[[128 126 122 126 142 135 113 123]
 [110 121 105 142 133 137 119 130]
 [134 122 127 126 123 114 115 101]
 [124 131 121 115 137 122 114 126]
 [137 136 133 119 101 109 131 132]]
=>
[[137 124 134 110 128]
 [136 131 122 121 126]
 [133 121 127 105 122]
 [119 115 126 142 126]
 [101 137 123 133 142]
 [109 122 114 137 135]
 [131 114 115 119 113]
 [132 126 101 130 123]]

[[139 129 133 127 126 119 128 128 128 120]
 [123 123 129 127 136 124 126 126 125 130]
 [125 127 136 128 133 124 128 128 128 118]
 [120 128 131 129 129 135 130 130 129 125]
 [114 127 127 130 132 136 129 129 128 130]
 [120 123 140 128 140 120 127 127 127 115]
 [135 117 142 124 145 103 123 124 122 115]]
=>
[[135 120 114 120 125 123 139]
 [117 123 127 128 127 123 129]
 [142 140 127 131 136 129 133]
 [124 128 130 129 128 127 127]
 [145 140 132 129 133 136 126]
 [103 120 136 135 124 124 119]
 [123 127 129 130 128 126 128]
 [124 127 129 130 128 126 128]
 [122 127 128 129 128 125 128]
 [115 115 130 125 118 130 120]]

[[136 136 126 128 143 153 125]
 [125 130 139 132 131 124 137]
 [121 130 126 122 126 125 139]
 [133 131 129 136 135 126 138]]
=>
[[133 121 125 136]
 [131 130 130 136]
 [129 126 139 126]
 [136 122 132 128]
 [135 126 131 143]
 [126 125 124 153]
 [138 139 137 125]]

[[137 123 118 112 115 124 110 111 110 120]
 [131 134 129 121 117 129 122 115 126 130]
 [125 127 127 125 125 125 125 126 126 127]
 [124 124 122 127 121 124 130 117 125 122]
 [137 122 116 110 111 120 110 107 108 119]
 [123 118 117 129 125 129 129 119 122 116]
 [126 126 126 127 127 127 128 127 127 126]
 [125 133 130 117 112 119 120 114 127 130]
 [142 140 135 113 115 123 114 117 121 136]]
=>
[[142 125 126 123 137 124 125 131 137]
 [140 133 126 118 122 124 127 134 123]
 [135 130 126 117 116 122 127 129 118]
 [113 117 127 129 110 127 125 121 112]
 [115 112 127 125 111 121 125 117 115]
 [123 119 127 129 120 124 125 129 124]
 [114 120 128 129 110 130 125 122 110]
 [117 114 127 119 107 117 126 115 111]
 [121 127 127 122 108 125 126 126 110]
 [136 130 126 116 119 122 127 130 120]]

[[129 134 134 129 143 128]
 [131 139 134 128 129 128]
 [136 138 131 128 128 128]
 [128 128 152 131 128 128]
 [129 149 130 131 136 129]
 [132 132 135 128 141 128]
 [132 136 132 129 155 128]
 [134 134 131 129 128 132]
 [134 139 130 129 131 131]
 [145 136 128 131 132 129]
 [141 134 131 128 138 128]
 [136 131 130 132 128 129]]
=>
[[136 141 145 134 134 132 132 129 128 136 131 129]
 [131 134 136 139 134 136 132 149 128 138 139 134]
 [130 131 128 130 131 132 135 130 152 131 134 134]
 [132 128 131 129 129 129 128 131 131 128 128 129]
 [128 138 132 131 128 155 141 136 128 128 129 143]
 [129 128 129 131 132 128 128 129 128 128 128 128]]

[[108 118 151 136]
 [136 119 143 141]
 [118 123 102 119]
 [128 131 152 139]
 [124 128 129 145]
 [112 131 137 139]]
=>
[[112 124 128 118 136 108]
 [131 128 131 123 119 118]
 [137 129 152 102 143 151]
 [139 145 139 119 141 136]]

[[131 147 145 124 140 137 140 128 136 132 147 124 129 138]
 [119 129 124 137 133 124 131 132 135 136 122 122 129 115]
 [137 117 134 104 116 115 117 138 122 136 128 139 130 119]]
=>
[[137 119 131]
 [117 129 147]
 [134 124 145]
 [104 137 124]
 [116 133 140]
 [115 124 137]
 [117 131 140]
 [138 132 128]
 [122 135 136]
 [136 136 132]
 [128 122 147]
 [139 122 124]
 [130 129 129]
 [119 115 138]]

[[102 125 125 131 124 127]
 [125 126 125 123 132 122]
 [126 134 139 138 120 116]
 [119 133 125 117 119 120]
 [127 123 124 115 126 120]
 [124 137 127 130 131 132]
 [142 113 118 129 130 141]
 [113 126 130 142 119 123]
 [139 137 139 124 125 134]
 [133 138 128 114 134 136]
 [132 125 140 143 124 136]]
=>
[[132 133 139 113 142 124 127 119 126 125 102]
 [125 138 137 126 113 137 123 133 134 126 125]
 [140 128 139 130 118 127 124 125 139 125 125]
 [143 114 124 142 129 130 115 117 138 123 131]
 [124 134 125 119 130 131 126 119 120 132 124]
 [136 136 134 123 141 132 120 120 116 122 127]]
